Here are some points, one per row:
[  4  46 -19  69 -48 -64 -21 -25 -41   7 100  12   6 -29  21  81 108  39
  37 -67  79 -56 -56 -39 -53  74  62 -69 -23 -22 -70  84 -19  54 -25 -20]
[  92 -127   70   -8   60   34   29   51   -3    7   36   92   89   68
  -63  -74  -18 -125 -127  -74  -42  -48   14   43  -96 -100 -110    2
   86   92   13   26   80  -19   38  115]
[-39  30 -19 -20 -10  12  54  68   5  -7 -16 -56 -67  -7 -21 -16  -3  41
  41  13 -38  14   5   1  -2  17  17  10  34 -18  15 -18 -49 -46  74 -11]
[ -1  11 -16  41 -38 -46   9  10 -21  20  44   3  -3 -25  37  15  45  -6
  -1 -12  25 -19 -52 -37   9  27   0 -56   8 -16 -51  41 -20  28   8  -4]
[ 28 -19 -21 -28  63  44 -13   8 -54  -9 -12  50  67  28 -41 -32 -13 -41
 -29 -31 -18 -42  42  36 -36 -13 -44  42  19  23  39 -17  77  -8  -6  24]
[ 35 -44   6 -25  -8  -3 -63 -69 -22 -34 -31  36  24  33 -25  25 -44 -19
 -36 -17  21 -21  53  48 -20 -48   7  30 -44  24   9 -25   2   2 -73   1]
[ -3  18 -15  36 -27 -38  20  15 -17  24  31  -2  -4 -22  30   5  36  -1
   5  -9   7 -13 -52 -37   4  31   2 -52  15 -10 -44  33 -12  14  15   3]
[ 34 -39  33 -42  41  36 -13   3  13 -20 -44  36  45  48 -39 -25 -50 -38
 -39  -8 -21  -1  72  59 -20 -42 -32  62  18  48  45 -41  50 -22  -7  42]
[ 10 -10  18   4  -4  -5   6   4  15   2   7   2  -2   6  -3  -3  -6   4
  -3   0  -7   8 -12  -2  -6 -14   4 -13   6  10  -8   9  -4  -6   5  11]
[-14  31  24 -36  10  16 -15   2  51 -52 -18 -29 -31  16  -3 -34  21 -15
   8  51 -52  51   1  10  43  42 -27  -4  15  23   4 -37 -15 -69  -4  27]
[ 13 -24   2  -2  28  25  -8  -9 -15  -6  14  19  23  18 -24   1  -4  -8
 -15 -32   3 -26  24  22 -37 -24  -4  20  -6  16  21  12  27   0  -8   8]
[-38  24 -50 -31  11  29  85  45 -50  84 -37 -37 -32 -60   0  33   3  15
  14 -20  37 -37 -23 -53   2  30  27  18  18 -56  35 -48 -14  50  66 -29]
[-19  15 -16  13 -38 -23 -10 -20   1  -1  11 -21 -31 -21  24  32  19  27
  19  15  23   9 -16 -22  26  17  35 -10 -21 -18 -13   7 -43  12 -15 -18]
[ -6  -8 -25   7   3   0  19   6 -33  30   9  -1   0   4  -4  20   0   4
  -4 -19  27 -25 -11   1 -16  -8  13 -15  -9  -3  -7  11   1  31  14 -15]
[ 20 -22  24  28   8  -2 -11 -20  10  -8  10  22  29  -3  23  -3  -8  -6
 -15  -9  -6  -3   6   1  -1 -22  -2   5 -25  -8  -1  21  26  -6 -15 -19]
[ -1   7 -10   6   1  -9 -16 -28 -17  -1   7   2   4  14  -8  11   2  11
   9 -17  12 -17   2  16 -20   3  12 -14 -30   3 -16   9   6  12 -22 -17]
[-52  23 -24 -42  52  48  28  16  51  14  -3 -41 -16 -28 -56 -47  -5   7
  28  61 -41  75 -13 -22   9   6 -30   4  -4 -34  27 -12  23 -21  24 -30]
[-18   2 -17  -7 -19 -27   3  -3  -7  18   8 -12  -8  26 -23  18   6  18
   8 -19  16 -10  -1  16 -29   1  23 -17   5  29 -26   4 -10  20  -2  22]
[-36  53 -33  22 -37 -15  33  42  -3  11  43 -37 -49 -83  36  15  74  37
  44  28   5  17 -68 -90  40  69  28 -29  39 -58 -11  22 -57   0  40  -7]
[-30  25 -23  -5  -7   1  14  -9   1  16  -5 -30 -29 -18   1  -1   8  27
  27  23 -10  16 -13 -18  20  21  16  -3 -23 -22   3  -6 -20  -3   3 -30]
[ -2   1  16  20  24  44  -5  22  38 -39  -8  -2   6 -55  46 -74 -12 -11
   5  47 -67  44  16 -34  56  -8 -52  62   4 -61  65   3  14 -55  15 -42]
[ 39 -26  56   8  11 -16 -35 -56  38 -20   8  38  48  22  -4  13  -6  -6
 -21 -14   6   6  -3  15 -19 -22  11 -21 -44  19 -26  12  42  -4 -48  -4]
[ 16  -2  13   1  -3  -7 -32 -18   6 -26   7  12   4  26   2   1   6 -13
  -8   9   3   6   1  20   9   3  -8 -14  -7  25 -14   5  -3  -6 -26  13]
[ 14   4 -11  -3  30  17  72  59 -23  67  10  24  30   9   5 -54  17 -29
 -12  17 -40  -3 -15  -4  23  15 -44  -6  60  20   6   3  36   6  61  43]
[  9  34  32 -47  15  33 -15  21  43 -42 -36  -5 -13 -25 -19 -33  -4   6
  29  52 -31  48  -6 -21  36  26 -24  19  13 -27  34 -49  -8 -37   8 -16]
[-23  38 -17 -61 -36 -22   8  21   3  34 -32 -17 -17 -10 -53  20   0  34
  41  -2  27   4  -9 -18 -21  27  23   0  46  12  -6 -52 -30  38   3  43]
[-13 -14 -55  18 -22 -25  -7  -8 -68  38  33   2  -1  42   8  39  20 -17
 -19 -36  68 -52 -17  23 -16  -3   4 -37   3  42 -32  28 -13  76 -14  27]
[ 43 -46  12  43  26 -10 -13 -58 -34  20  33  46  47  32  13  52  -2 -26
 -48 -42  54 -44 -11  25 -31 -33  22 -44 -67  18 -39  47  47  45 -36 -26]
[ 15 -32  37  30 -16 -20  -1 -22  37  32 -15   4  -2  63  45  26 -46  -5
 -18  30  36  29  40  65  41 -47  13   2 -17  44 -16  10  -9  42 -18  12]
[  5 -21  19   8   7  11 -25 -35  14 -18  -8   1   0  16  -5  23 -22   2
 -12 -19  15  -5  31  25 -24 -26  19  23 -31   8  14   3  -1   0 -29  -8]
[ 28 -22   9  -7  22  11   6   2 -11   8  -5  36  40  25 -14 -18 -12 -30
 -28 -17 -11 -15  16  22 -20 -17 -25   9  16  31   6  -3  36  -2   1  34]
[ -5  16 -19 -44  57  63   3  40 -19 -39  -9   2  11 -36 -65 -47   7 -10
   9 -29 -51 -18  -5 -26 -54  16 -36  27  41 -29  51 -25  33 -56  27   7]
[-20   4 -11 -26  13  14  -2  15  16 -14 -79 -13   0  -6  16 -28 -66 -37
 -13  38 -21  30  38  14  43 -15 -40  39  16 -13  24 -58  11 -18   7  -3]
[ 33 -11  34   7  10   2 -19 -20  13 -13  -3  30  29  -6  15   2  -8  -7
 -11  -4   2  -2  -1  -6   6 -10   0   4 -25  -9   2   1  23  -1 -18 -20]
[  6 -37 -31  64   3 -17 -34 -57 -42  21  45  30  43  18  59   8  20 -57
 -55 -17  33 -31   7  12  14 -14 -29  -5 -19  29 -17  56  34  46 -59  28]
[ 14  -5  -5  22 -32 -24 -15   0 -31 -11   8  11  -4  18  19  16   1  -1
  -4 -19  14 -30  14  18  -2  -4   9  -1  13  20 -14  15 -25   4  -9  22]
[-28  16 -35  38 -39 -53   1 -44 -27  30  30 -21 -15  -5  37  31  29  24
  16  -4  28 -16 -41 -20  14  20  32 -48 -62 -14 -53  33 -21  34 -21 -47]
[  -3  -55   59  -41   47   63    2   43   90  -41  -91  -19  -10   33
  -10  -42 -113  -39  -40   44  -38   66   83   54   24  -86  -46   87
   49   30   75  -65   17  -47   29   42]
[  6  -7 -27  26  -6   2   6  12 -43  11   8  10  -2 -12  23   5  -8 -11
 -10 -11  13 -26   5  -4   6 -11  -5   8   4 -16   6  21 -12  16   9 -12]
[ -6   8  24 -21  30  29  39  42  41   1 -16 -13  -4  -7 -19 -35  -8   1
   9   8 -41  26  -5 -11  -7   4 -19   9  36   4  23 -20  19 -37  45  22]
[-33  -9 -42  38  -7  -9  41  15 -30  37  21 -24 -16  -5  23   5   4   5
  -6 -21  -7 -22  18   4 -11  -7  14  13  11  -2  -2  33  -8   3  27   7]
[-30  33  -9  -6 -48 -33  14   9  26  11  -2 -41 -51 -32  25   4  15  34
  37  55   2  44 -41 -38  59  27  18 -32  -5 -32 -27 -10 -58   6  13 -28]
[-71  27 -49 -30   3  14  47  40   4  32 -10 -65 -47 -12 -17 -18  20  15
  24  19 -18  19  -9 -17   8  31  -5   9  32  -4  17 -28 -19  -3  44  13]
[  7 -11  15 -23  20  25 -31  -9  10 -37 -23   4   6  17 -23   9 -27   1
  -4  -8   5   0  43  31 -18 -21   5  40  -1   9  31 -22  12 -11 -18   5]
[ -5   3   5 -51  37  45 -15  -2  17 -23 -66  -3   7  17 -27 -16 -46  -7
   1  25 -17  23  66  39  12  -9 -13  69   0   4  56 -63  23 -21  -7   1]
[ 35  -9  53  -4  28  26 -26 -12  40 -46  -6  25  21  -4   6 -18 -13  -6
  -4  17 -22  23  -7  -2  17 -15 -14   0 -38 -22  15  -5  22 -34  -9 -49]
There is one direction along which these points spread out most. Take the direction at right angles to it along which they spread out most. Then take the direction at right angles to both along which they spread out most. Go by this last direction. How many in every 100 of the points above lie lower along it than each point below? Answers are rounded to whole numbers. More than half of the points above lie lower than the first one.
[ -1  34  35 -53   1   9  17  19  55 -15 -50 -16 -16 -39 -47 -17 -20  37
  39  29 -42  45   7 -27  -5  19  15  24  20 -30  18 -54  -7 -48  19  -3] 46
[-11  10   4   6   0  -1  26  32  16  16   3 -17 -15 -19  10 -17   6   0
   8  17 -12  17 -22 -22  17  10 -13 -15  19 -17  -6   5  -5  -3  30  -7] 70
[ 118  -48  111   87  -57  -64 -127  -67    7 -127   22   92   57   69
  111   11    9  -39  -56  -39   -8  -47   41   59   29  -21   -3    1
  -25   74  -40   43   -5  -54  -97   45] 0
[-13  21 -12 -28  20  32  25  23   2  12 -21 -16 -16 -36 -12 -10  -2   0
  14  23  -7  16 -13 -29  17  18 -11  12  11 -36  29 -29  -3  -3  26 -19] 61
[-29  59 -44  15  -1 -26   9 -14 -44  13  50 -18  -1 -41 -20  -7  67  33
  48 -43  -9 -42 -82 -60 -46  68  10 -70 -50 -47 -47  36  13   3   4 -68] 80
[-56  54 -33  -7 -45 -15 -26 -65   8  -9   9 -70 -84 -36  11  57  24 117
  85  47  21  33 -32 -35  46  37 107 -17 -97 -53  -6  -2 -79   5 -42 -93] 0
[-25  10  -3 -18  43  43  21  10  35   3  -9 -23  -6 -32  -6 -37   2  -9
   5  41 -34  45 -11 -26  26   9 -29  13  -6 -35  32 -15  23 -23  19 -29] 52
[-30  22 -16 -18  -8   4  25  29   8   8 -15 -30 -27 -21 -10 -13   0  19
  23   9 -20  12   6 -14   3  16   3  20  30 -14  16 -20 -19 -16  28  10] 65
[ 23 -32 -20  36 -58 -75 -25 -23 -58  31  38  36  26  56 -26  62 -12  25
  -6 -72  72 -65   7  43 -80 -43  50 -40  -1  57 -68  54 -13  75 -32  37] 59
[ -2   7   8  35 -81 -60 -15 -16  18  15  18 -17 -47 -13  54  53  12  24
  12  39  55  27 -20 -13  56   7  43 -35 -11 -14 -47  24 -82  47 -21 -14] 4
[ 22  -3   6   6 -27 -28 -21 -13 -16  -9   7  19   5  26 -13  27  -5  10
   3 -20  23 -20   8  25 -24  -8  22 -16   4  26 -27  13 -16  11 -21  23] 46
